In the rows, 128 means zero.
Where one turn sends some rows of the set: a few examples, then the rows asked:
Gorug: [136 140  87 146 124 137 101 113 115 112 181 108]
tad: [127 117 109 114 100 140 100 111 136 127 129 112]
koz: [129 133  83 144 133 143 113 120 113 111 187 111]
lopem: [129 137  83 122 131 125 110 124 104 116 184 105]
naze: [103 123 104 119 137 137 149 139 111 116 140 122]
zeku: [141 135  99 141  92 118 131 114 125 112 139 117]
dase: [135 131 101 139 134 136 105 125 128 110 182 103]
Vep: [136 135  94 118  98 107 140 123 115 113 141 115]
guze: [110 101 126 146 133 144 135 118 109 110 149 105]
mus: [121  96 108 131 120 140  98 102  96 120 134 119]
Bosad: [142 127  89 139  91 124 127 111 121 114 132 128]
vanur: [120 121  78 132  99 155 111  96 107 133 138 128]
Fakom: [140 126  95 116  95 111 129 122 123 115 132 121]
zava: [105 127  95 152 128 156 143 121 111 115 140 133]
feku: [122  95 112 119 121 134  98 107  99 121 131 116]
zofu: [127 133 116 122  93 130 127 140  97 151 152 118]
rofu: [127 135 105 138  90 139 127 131  91 152 154 125]
Gaki: [109 122 117 110 129 139 134 133 133 120 163  96]
kime: [133 137  80 138  94 119 142 113 106 114 143 124]
Vego: [135 126  76 122  97 117 137 115 105 116 136 129]
Duvu: [110 121  79 117 136 147 102 121  93 127 144 135]
zire: [118 118 107 106 135 136  91 129 118 121 136 123]
nem: [114 124 122 142 128 145 132 134 136 110 131 120]
gipi: [128 130  89 122 139 130 117 130 115 111 187 104]
ninuz: [108 101 121 136 135 139 142 122 102 111 152 105]
pefid: [100 124  85 128 128 156 145 118 104 125 171 109]
zoza: [114 127 109 152 118 163 126 113 135 119 162 105]
zeni: [127 138 116 145 105 148 110 135 101 149 173 114]
lipo: [121 123 100 140 127 155  86 113 118 122 136 133]
naren: [119  96 103 120 123 136 103 104  87 124 134 120]
favov: [114 117  85  90 109 131 118 116 104 133 139 120]
kives: [122 137 109 130 111 141 117 141  91 150 177 113]
buvo: [127 136 123 130 109 140 111 141 106 147 173 108]
kop: [132 135 120 137  88 137 119 133 106 148 147 119]
rugag: [107 101 116 148 133 147 139 115  98 110 152 109]
lefi: [138 137  99 126 128 124 100 125 125 112 178 100]

Gorug turns into zeku
nem turns into zire
And these:
Gaki turns into favov
buvo turns into zofu
rugag turns into mus
dase turns into Fakom

